Each row has a hidden score. How much does it go up from the first row of each pair to the second? 20 means little or no change, 40 a big rise and 0 a big fall. The score is a weighted sum of the row's numbers plus the product of two more (or one squared), each taken from its middle value.
array([ 0.83, -0.11, -0.04, -0.40, -0.39,  0.44, -1.20, -0.44,  1.00,
        0.75])
array([ 1.31, -0.89,  0.09, -0.70, -0.40,  0.25, -1.07, -0.67,  0.69,
        0.71]) >> 20
array([-0.14, -1.06,  0.25, -0.02,  0.67,  0.14,  0.88,  0.26,  1.22,
       -0.06])
array([-0.48, -0.34,  0.20, -0.01, -0.10, -0.78,  0.59,  0.21,  0.47,
       -0.57]) >> 19
array([-0.31, -0.60,  0.34, -0.23, -0.55, -0.72,  0.02, -0.06,  0.59,
       -0.11])
array([-2.18,  0.49,  0.51,  0.31,  0.52,  0.31,  0.57,  0.29, -1.05,
       -0.24]) >> 19
array([ 0.55,  0.31, -0.38,  0.46,  0.00, -0.43,  0.49,  0.68, -0.80,
       -0.07])
array([-0.70,  1.36, -0.34,  0.45, -0.10, -0.01,  1.23,  0.88, -1.02,
       -0.80]) >> 19
array([-0.97,  0.81,  0.87,  0.51,  0.60, -0.51,  1.60,  0.99, -0.58,
       -0.98])
array([-0.01,  0.90, -1.13, -0.06, -0.38, -0.63,  1.40,  1.49, -0.88,
       -0.48]) >> 24
array([ 1.22, -1.18, -0.51,  0.34,  0.91,  0.82, -0.68, -0.54,  0.28,
        1.12])
array([-1.16, -1.47, -1.92, -0.04, -0.11, -1.26, -0.34,  0.29,  0.06,
        1.96]) >> 17
array([-0.79, -1.74, -1.51,  0.41,  0.75,  0.09, -0.96,  0.34,  0.27,
        2.06])
array([ 0.34,  0.49, -0.85,  0.16, -0.57, -0.64,  0.44,  0.12, -1.60,
       -1.32]) >> 13
array([ 0.34,  2.20,  0.32,  0.98,  0.33,  0.79,  0.80,  1.12, -0.37,
       -0.14])
array([ 0.27, -0.55, -0.41, -1.16, -0.72,  1.19, -1.31, -0.62,  1.40,
        0.44]) >> 7
array([ 0.39,  0.95, -0.47,  0.19, -0.25, -0.78,  0.99,  0.57, -1.43,
       -1.23])
array([ 0.45,  0.26,  0.51, -0.83, -0.21,  2.40, -0.62, -0.51,  1.51,
        0.39]) >> 20
array([-1.27,  0.48, -1.22,  0.11, -0.14, -0.97,  0.64,  1.51, -0.13,
        1.00])
array([-0.67, -1.30, -0.56, -0.73, -0.07, -0.27,  0.71,  0.18,  0.83,
       -0.40]) >> 10
array([ 0.74, -1.12, -0.45, -0.29,  0.07, -0.16, -0.27, -0.57, -0.31,
       -0.08])
array([-0.37,  1.45,  1.39,  0.44,  0.43, -0.03,  0.14, -0.47, -0.13,
       -0.44]) >> 25
array([-0.32,  0.85,  0.47, -0.72, -0.23, -0.07,  1.19,  0.62,  0.25,
       -0.21])
array([-1.46,  0.45, -0.01, -0.04,  0.56,  0.74,  1.24,  0.89, -0.71,
        0.38]) >> 28
array([ 0.96, -0.76, -0.21, -0.11, -0.56, -0.53, -1.06, -0.30,  0.70,
        0.57])
array([-1.18,  0.84,  0.16,  0.25,  0.40, -0.67,  0.41, -0.09, -0.34,
       -0.95]) >> 25
array([-1.13, -2.62, -2.06,  0.12,  0.28, -1.23, -0.34,  0.52,  0.60,
        2.23])
array([-0.48, -1.55, -1.71,  0.19,  0.63, -0.29, -0.39,  0.08,  0.05,
        2.17]) >> 36
array([-1.43, -1.78, -1.76,  0.03,  0.03, -0.60,  0.20,  1.22,  0.75,
        1.66])
array([-0.58,  1.18,  1.43,  0.69,  0.36,  0.17,  1.40,  0.89,  0.15,
       -0.85]) >> 33
array([ 0.11, -1.44, -0.80,  0.28, -0.13, -1.55, -0.85,  0.00,  0.21,
        1.82])
array([-0.56, -2.31, -1.62, -0.32,  0.17, -0.84, -1.59, -0.19,  0.83,
        2.62]) >> 27
array([-0.05,  0.90, -0.27,  0.49, -0.16, -0.14,  0.50,  0.23, -0.92,
       -0.99])
array([ 0.30,  0.59,  0.75, -0.44, -0.68, -0.16, -1.29, -0.83,  0.43,
        0.68]) >> 14
array([ 0.25, -0.38,  0.40,  0.10,  0.16,  0.21, -0.26, -0.50,  0.93,
       -0.01])
array([-1.89,  0.57,  0.62,  0.39,  0.11,  0.08,  0.23, -0.11, -1.02,
       -0.19]) >> 14
array([-0.93, -1.47, -1.72,  0.72,  0.68,  0.67, -0.61,  1.02,  0.76,
        2.06])
array([ 0.25,  0.17,  0.80, -0.55, -0.39,  0.99, -0.93, -0.63,  1.30,
        0.16]) >> 14
array([ 0.62, -0.59, -0.73,  0.20, -0.34, -0.96, -0.93, -0.54, -0.37,
        0.80])
array([ 0.24,  1.45,  0.19,  0.95,  0.20, -0.21,  0.57, -0.06, -1.65,
       -0.76]) >> 25
array([ 0.76, -0.10,  0.06, -0.45,  0.09, -0.71,  0.57, -0.38, -0.85,
       -0.66])
array([ 0.84, -1.44, -0.28, -0.16,  0.41, -0.13, -1.41, -1.22,  0.23,
        0.52]) >> 17
array([ 0.96, -0.02,  1.34, -0.43, -0.14,  0.86, -0.07, -0.45,  0.96,
       -0.09])
array([-0.68,  0.15, -0.94, -0.05, -0.83, -1.92,  0.93,  1.02, -1.16,
       -0.94]) >> 14
array([-0.95,  0.70,  0.57,  0.44,  0.11,  0.25,  0.68,  0.62, -0.25,
        0.29])
array([-0.15, -0.64,  0.08,  0.04,  0.43, -0.99,  0.24,  0.15,  0.81,
        0.02]) >> 19
array([-0.17,  0.40,  0.07,  0.80,  0.67, -0.60,  1.87,  0.54, -1.49,
       -1.11])
array([-0.35, -1.87, -0.20, -0.10,  0.03, -0.15, -0.38, -0.44,  1.20,
        0.03]) >> 23
array([ 1.63, -0.53,  0.50, -0.80,  0.04,  1.57, -1.72, -1.82,  1.11,
        1.40])
array([-1.30,  1.48, -0.57,  0.18, -0.04, -0.03, -0.58,  0.01, -0.29,
       -1.27]) >> 16
array([ 2.06,  0.47,  1.75, -0.62,  0.10,  2.86, -0.57, -1.37,  2.42,
        0.37])
array([-0.56, -1.37, -0.48,  0.02,  0.30, -0.77, -0.22, -0.28,  0.51,
       -0.18]) >> 14
array([-0.24, -2.27, -1.32, -0.07, -0.26, -1.44, -1.64, -0.21,  0.63,
        2.40])
array([ 0.47, -0.48, -1.06, -0.48,  0.31, -0.90,  1.50,  0.40, -0.67,
       -1.01]) >> 25
array([ 1.04, -0.63, -0.42, -0.55, -0.03,  0.96, -0.28, -0.28,  0.78,
        0.53])
array([ 0.82, -0.09,  0.74,  0.07,  0.16, -0.31,  0.40, -0.06, -1.10,
       -0.99]) >> 17
array([-0.28, -0.01,  0.31, -0.17,  0.03,  0.83, -0.34, -0.61, -0.17,
       -0.65])
array([ 1.09, -0.47,  0.30, -0.97, -0.39,  1.15, -1.89, -1.37,  2.04,
        0.80]) >> 17
array([ 1.06, -1.32, -0.40, -0.33, -0.18,  0.49, -1.95, -1.50,  0.29,
        0.27])
array([-0.16, -0.80,  0.56, -0.19, -0.02, -0.87,  0.09,  0.05,  0.66,
        0.00]) >> 21
array([-1.42, -2.79, -2.41, -0.30, -0.34, -1.41, -2.28, -0.69,  0.69,
        3.07])
array([ 1.12, -1.58, -0.84, -0.16, -0.35, -0.35, -1.31, -0.67,  0.53,
        0.91]) >> 19
array([ 1.40, -1.56,  0.04, -0.14,  0.43, -0.01, -0.94, -0.60,  0.24,
        1.06])
array([-0.18,  0.97, -0.78,  0.56,  0.43,  0.39,  0.42,  0.18, -1.56,
       -1.03]) >> 22
array([ 2.01,  0.08,  0.93, -0.99, -0.28,  2.20, -0.84, -1.24,  1.45,
        0.00])
array([-2.21,  0.92, -0.10,  1.41,  0.36, -1.38,  0.55,  1.17, -1.29,
        0.36]) >> 16
array([-2.57,  0.34, -0.87,  0.20, -0.40, -2.07,  1.21,  2.39, -0.74,
        0.72])
array([-0.62,  0.73,  1.52,  0.46,  0.63, -0.72,  1.58,  0.95,  0.13,
       -0.37]) >> 25
array([ 0.92,  0.11,  0.35,  0.02,  0.26, -0.08, -0.21, -1.09, -0.93,
       -0.29])
array([-0.14,  0.34, -0.18,  0.58,  0.64,  0.35,  0.33,  0.46, -0.66,
       -0.44]) >> 22
array([-0.53,  1.76, -0.03,  0.37, -0.03, -0.55, -0.10,  0.21,  0.96,
       -0.39])
array([-0.18,  0.06, -0.97, -0.01, -0.33, -1.59,  1.06,  0.58, -1.53,
       -1.53]) >> 12
array([0.56, 0.50, 0.89, 0.37, 0.22, 0.47, 0.77, 0.54, 0.36, 0.66])
array([ 0.76, -1.04,  0.23, -0.70, -0.19,  1.73, -1.74, -1.67,  1.35,
       -0.27]) >> 20
array([ 0.34,  1.44,  0.25,  0.79,  0.28, -0.16,  1.07,  0.57, -1.23,
       -0.58])
array([-1.58,  0.95, -0.48,  0.17,  0.26, -0.22, -0.44,  0.22, -0.08,
       -1.04]) >> 16
array([ 0.52,  1.34, -0.01,  0.31, -0.18, -0.41,  1.39,  0.22, -2.24,
       -1.47])
array([ 1.12,  0.58, -0.13,  0.62, -0.34, -1.39, -0.24, -0.34, -1.19,
       -1.06]) >> 17
array([ 0.85, -1.54, -0.82, -0.60, -0.08,  0.17, -0.48, -0.27,  0.67,
        0.61])
array([-0.16,  0.01,  0.02,  0.74,  0.72,  0.07,  1.41,  0.68, -1.13,
       -1.13]) >> 26
array([-0.64,  1.03,  0.22,  0.66,  0.21, -0.33,  0.82,  0.83, -0.58,
       -0.63])
array([ 0.33,  0.05,  0.55, -1.03, -0.42,  2.77, -0.70, -0.69,  1.37,
       -0.23]) >> 18
array([ 0.15,  1.20,  0.24,  0.29,  0.26,  0.05,  0.94, -0.01, -0.34,
       -1.21])
array([-1.23, -0.34, -0.05,  1.24,  0.93, -0.47,  0.60,  0.61, -1.63,
       -0.07]) >> 16
array([ 1.03, -1.81, -0.71, -0.60,  0.33,  0.99, -2.15, -1.79,  0.36,
        0.85])
array([-1.33, -0.05, -0.06, -0.07,  0.08,  0.19,  0.29,  0.60, -0.57,
       -0.27]) >> 17
array([-1.12,  2.05, -0.76,  0.38, -0.17,  0.39,  1.40,  0.70, -1.53,
       -1.58])
array([ 0.07,  1.15, -0.21,  0.66,  0.61,  0.28,  0.74,  0.03, -1.48,
       -0.87]) >> 22
array([ 0.47, -0.39,  0.66, -0.38, -0.21,  1.24, -1.52, -0.82,  1.69,
        0.70])
array([-0.78, -0.56, -0.14,  0.66,  1.01,  0.75,  0.58,  0.04,  0.23,
       -1.00]) >> 36
array([ 0.53,  0.52, -0.97,  0.28, -0.62, -1.74,  0.44,  0.47, -1.52,
       -0.90])
array([-0.48,  0.98,  1.13,  0.11, -0.26,  0.20,  0.04, -0.24, -0.14,
       -0.93]) >> 26
array([-1.11,  0.80, -0.14, -0.38, -0.38,  0.03,  1.14,  0.76, -0.37,
       -1.11])
array([-1.21, -2.54, -1.54,  0.07,  0.06, -1.51, -1.17,  0.30,  0.22,
        2.86]) >> 25
array([ 0.99,  0.57,  0.71, -0.90, -0.55,  3.00, -1.59, -2.06,  1.80,
        0.64])
array([ 1.63, -0.39, -0.51, -0.89, -0.51,  0.91, -0.46, -0.50,  0.85,
        0.82]) >> 28
array([-1.94,  1.47, -0.78,  0.64,  0.61,  0.57, -0.62,  0.26, -0.35,
       -1.51])
array([ 0.06,  0.75,  0.28, -0.28, -0.27,  0.06,  1.32,  0.87,  0.91,
       -0.23]) >> 11
array([-0.85,  0.06,  0.06,  0.25,  0.11, -1.62,  0.73,  0.33,  0.17,
       -0.35])
array([ 0.57,  0.45, -0.52, -0.20, -0.45, -0.70,  0.79,  0.51, -1.04,
       -1.02]) >> 20
array([ 0.79,  0.71,  0.93,  0.49,  0.53,  0.42, -0.01, -0.59, -0.86,
       -0.29])
array([ 1.35, -1.33, -0.24, -0.66,  0.00,  0.04, -0.76, -1.01,  0.58,
        1.06]) >> 19
array([-0.37, -1.70, -0.52, -0.25, -0.64, -1.50, -0.40,  0.29,  0.47,
        0.02])
array([ 1.45, -0.89, -0.25, -0.14,  0.50,  0.61, -0.68, -0.57,  0.85,
        0.90]) >> 29
array([-0.26,  0.19, -1.35,  0.17, -0.14, -0.33,  0.49,  0.64, -1.24,
       -0.55])
array([ 1.42,  0.45,  1.07, -0.44, -0.08,  1.70, -1.15, -1.65,  0.95,
       -0.10]) >> 20
array([-0.45,  0.97, -0.78,  0.50, -0.37, -1.48,  2.11,  1.73, -0.97,
       -1.37])
array([ 1.20,  0.44,  1.02, -0.11, -0.06,  0.35, -1.44, -0.64,  1.82,
        0.91]) >> 19
array([ 0.62, -0.46, -0.19, -0.40, -0.31,  0.04, -1.18, -0.82,  0.75,
        0.21])
array([ 0.66, -0.65,  0.83, -0.56, -0.02,  2.03, -1.45, -1.48,  1.85,
       -0.14]) >> 32
array([-1.31,  0.93, -0.67, -0.15,  0.11, -0.82,  0.64,  0.75,  0.08,
       -0.83])
array([-1.03, -0.37, -1.25,  0.82,  0.20, -0.96,  0.78,  0.42, -2.42,
       -1.74]) >> 23
array([-1.27,  0.49,  0.16,  0.28, -0.06, -1.10,  1.25,  1.12, -0.38,
       -0.61])
array([ 1.44, -0.90, -0.38,  0.23,  0.41, -0.77,  0.06, -0.37, -0.34,
        0.53]) >> 25
array([ 1.05,  1.03, -0.38,  0.67,  0.08, -0.34,  1.80,  1.22, -0.55,
       -0.77])
array([-0.34,  1.80, -0.34, -0.06, -0.54,  0.02,  0.89,  0.11, -2.00,
       -1.65]) >> 15
array([-0.26,  0.26, -0.06,  0.62,  0.50, -0.81,  0.63, -0.27, -2.19,
       -2.03])
array([-0.01, -0.40,  0.43, -0.22, -0.46, -0.37, -0.91, -0.70,  0.63,
       -0.35]) >> 18
array([ 0.25, -0.77, -0.65,  0.56,  0.52, -0.58, -0.44,  0.33,  0.79,
        2.51])
array([-0.67,  0.35, -0.39,  0.59,  0.32, -0.04,  0.91,  0.74, -1.06,
       -0.82]) >> 12
array([ 1.12, -1.36, -0.39, -0.52, -0.08,  0.48, -1.81, -1.48, -0.19,
        0.28])
array([-0.98,  0.74,  0.90,  0.20, -0.20,  0.72, -0.31, -0.44,  0.06,
        0.17]) >> 22
array([ 0.18,  0.44, -0.04,  0.79,  0.04,  0.05,  0.07,  0.37, -1.35,
       -0.50])
array([-0.71,  0.52,  1.01,  0.15,  0.43, -0.17,  0.18, -0.51, -0.44,
       -0.84]) >> 20
array([ 0.76,  1.30,  0.32,  0.15, -0.38, -0.73,  1.08,  0.43, -2.10,
       -1.80])
array([-1.36,  0.80,  0.29,  0.38,  0.24,  0.50, -0.04,  0.15, -0.41,
        0.57]) >> 19
array([-0.43, -0.36,  0.01, -0.34, -0.69, -1.08, -0.05,  0.27,  0.24,
       -0.55])
array([-0.30, -1.82, -2.04, -1.03, -1.02, -1.32, -1.27,  0.25,  0.32,
        2.05]) >> 36
array([-0.45,  1.21,  1.18,  0.15,  0.21,  0.06,  0.72,  0.55, -0.29,
       -0.60])
array([-0.46,  1.56,  0.01,  0.76,  0.31,  0.91,  1.50,  0.84, -1.74,
       -2.05]) >> 27
array([-2.41, -0.18, -1.55,  0.26, -0.58, -2.28,  0.52,  1.78, -0.79,
        0.22])
array([ 1.18, -0.78,  0.18, -0.62,  0.00,  0.99, -1.43, -0.98,  1.40,
        1.48]) >> 30
